Each row has a name. Each question is about the rows just above it.

K128: 1.538,2.668,0.745,-1.806,0.490,-0.564,-1.454,0.590,2.321,2.282,-1.204,0.436,1.774,-0.692,1.725,-0.258,3.468,-3.460,2.722,1.094,3.380,-4.096,-0.447,2.432,-0.055,2.444,4.626,1.879,-1.000,0.913,-1.323,2.781,-4.977,-3.844,3.938,0.235,-3.632,-4.632,-2.951,0.210,8.522,0.272
K859: 1.963,3.321,1.998,-2.500,-0.123,1.029,-1.454,1.373,0.813,3.046,-2.530,-2.844,0.091,-0.692,2.408,-0.370,4.875,-6.160,3.119,1.094,3.718,-1.962,0.162,2.764,0.988,2.449,4.871,1.879,-1.335,1.497,-1.323,3.927,-4.977,-5.396,3.384,2.252,-3.814,-4.127,-4.559,-0.455,8.980,-0.665
K158: 0.938,2.214,-0.012,-1.806,0.332,-1.468,-1.122,1.373,1.210,1.272,-0.868,2.339,0.379,-0.692,1.725,0.884,3.468,-1.978,2.722,1.094,2.314,-1.984,0.162,1.900,1.022,2.449,3.467,1.879,-1.000,-0.216,-1.323,2.084,-4.977,-1.920,0.849,0.015,-3.526,-3.320,-1.473,0.210,5.287,0.416
K145: 0.861,2.214,1.368,-0.490,-0.123,0.154,-1.454,1.373,0.813,1.272,-0.868,0.783,-0.577,-0.692,2.189,1.017,3.490,-2.378,2.722,1.094,2.314,-1.326,0.162,1.900,2.006,4.493,3.467,1.879,-1.000,0.466,-1.323,2.781,-5.106,-3.396,-0.024,1.474,-2.827,-2.366,-2.951,0.210,5.287,0.539
K532: 0.861,0.894,1.630,-0.490,-0.123,0.155,-1.454,1.373,-0.871,1.272,-0.868,-3.322,-0.577,-0.692,1.725,-0.891,2.075,-4.129,1.270,1.094,2.314,1.207,1.097,1.900,1.022,2.449,1.959,-0.208,-1.498,2.764,-1.144,2.781,-1.495,-2.547,-0.024,2.907,-2.827,-1.524,-2.951,0.210,1.557,0.280
K920: 0.470,0.280,1.630,0.620,0.237,-4.367,-2.705,2.101,0.813,1.272,-0.117,-0.458,-0.577,-1.096,1.163,-0.483,1.069,-3.574,2.390,3.047,2.314,-1.186,-0.404,2.552,1.520,8.419,3.467,1.879,-0.886,2.930,-1.323,2.781,-4.977,-4.512,-0.101,1.744,-2.646,-1.719,-4.414,1.925,2.802,1.042
K244: 0.658,2.214,1.630,-1.806,-1.603,-4.282,-2.499,1.930,0.813,1.272,-0.868,-0.458,-1.380,-0.692,1.967,0.562,3.468,-2.454,2.722,2.078,2.189,-1.962,0.161,2.764,2.888,6.779,3.467,2.131,-1.000,0.968,-1.323,2.781,-5.751,-4.140,-1.075,1.744,-2.255,-2.123,-3.561,0.521,5.287,0.647
After -0.123,0.155,-1.454, its row goes on with
1.373,-0.871,1.272,-0.868,-3.322,-0.577,-0.692,1.725,-0.891,2.075,-4.129,1.270,1.094,2.314,1.207,1.097,1.900,1.022,2.449,1.959,-0.208,-1.498,2.764,-1.144,2.781,-1.495,-2.547,-0.024,2.907,-2.827,-1.524,-2.951,0.210,1.557,0.280
The rest of the row after -1.962,0.162,2.764:
0.988,2.449,4.871,1.879,-1.335,1.497,-1.323,3.927,-4.977,-5.396,3.384,2.252,-3.814,-4.127,-4.559,-0.455,8.980,-0.665
The rest of the row after -0.490,-0.123,0.155,-1.454:
1.373,-0.871,1.272,-0.868,-3.322,-0.577,-0.692,1.725,-0.891,2.075,-4.129,1.270,1.094,2.314,1.207,1.097,1.900,1.022,2.449,1.959,-0.208,-1.498,2.764,-1.144,2.781,-1.495,-2.547,-0.024,2.907,-2.827,-1.524,-2.951,0.210,1.557,0.280

K243: -1.018,0.731,-5.291,0.789,-3.322,-3.832,4.550,-1.061,-1.153,-4.360,4.284,0.273,1.167,1.859,0.105,2.466,-0.221,1.672,0.529,-0.108,2.315,-4.572,-0.151,-2.656,-0.712,-1.732,-6.625,-3.197,-2.799
K546: -2.296,1.558,-8.202,0.577,-4.291,-5.344,1.868,0.365,-3.776,0.132,0.829,-0.746,1.241,2.120,3.093,3.288,-2.072,4.218,-2.406,0.346,1.691,-6.029,-1.206,-2.181,-1.959,-2.296,-7.044,-2.406,-0.932
K514: -2.296,1.558,-8.202,0.577,-4.291,-5.344,1.868,0.365,-3.776,0.132,0.829,-0.746,1.241,2.120,3.093,3.288,-2.072,4.218,1.055,1.778,3.371,-6.725,2.981,-4.069,-0.604,-3.074,-6.404,0.158,2.551
K838: -0.033,0.224,-6.749,0.634,-3.178,-5.007,4.095,3.458,-0.047,-4.163,4.671,1.101,0.921,3.434,1.941,1.703,-1.926,3.587,0.491,-0.415,2.144,-5.298,0.613,-3.001,-2.020,-1.789,-6.220,-1.077,0.875
K460: -0.033,0.224,-6.749,0.634,-3.178,-5.344,1.867,3.458,-0.047,-4.163,4.671,1.101,0.921,3.434,1.941,1.703,-1.926,3.587,0.491,-0.415,2.144,-5.298,0.613,-3.001,-2.020,-1.789,-7.353,-1.077,0.875
K459: -0.033,0.224,-6.749,0.634,-3.178,-5.007,4.095,3.458,-0.849,-4.163,4.671,1.101,0.921,3.434,1.941,1.703,-1.926,0.537,0.491,-0.415,2.320,-6.029,-1.205,-2.181,-1.959,-1.789,-7.353,-1.077,0.875
The rest of the row after -6.029,-1.206,-2.181,-1.959:
-2.296,-7.044,-2.406,-0.932
Go on from -0.415,2.320,-6.029 to the end of its row.
-1.205,-2.181,-1.959,-1.789,-7.353,-1.077,0.875
The rest of the row after 0.789,-3.322,-3.832:
4.550,-1.061,-1.153,-4.360,4.284,0.273,1.167,1.859,0.105,2.466,-0.221,1.672,0.529,-0.108,2.315,-4.572,-0.151,-2.656,-0.712,-1.732,-6.625,-3.197,-2.799

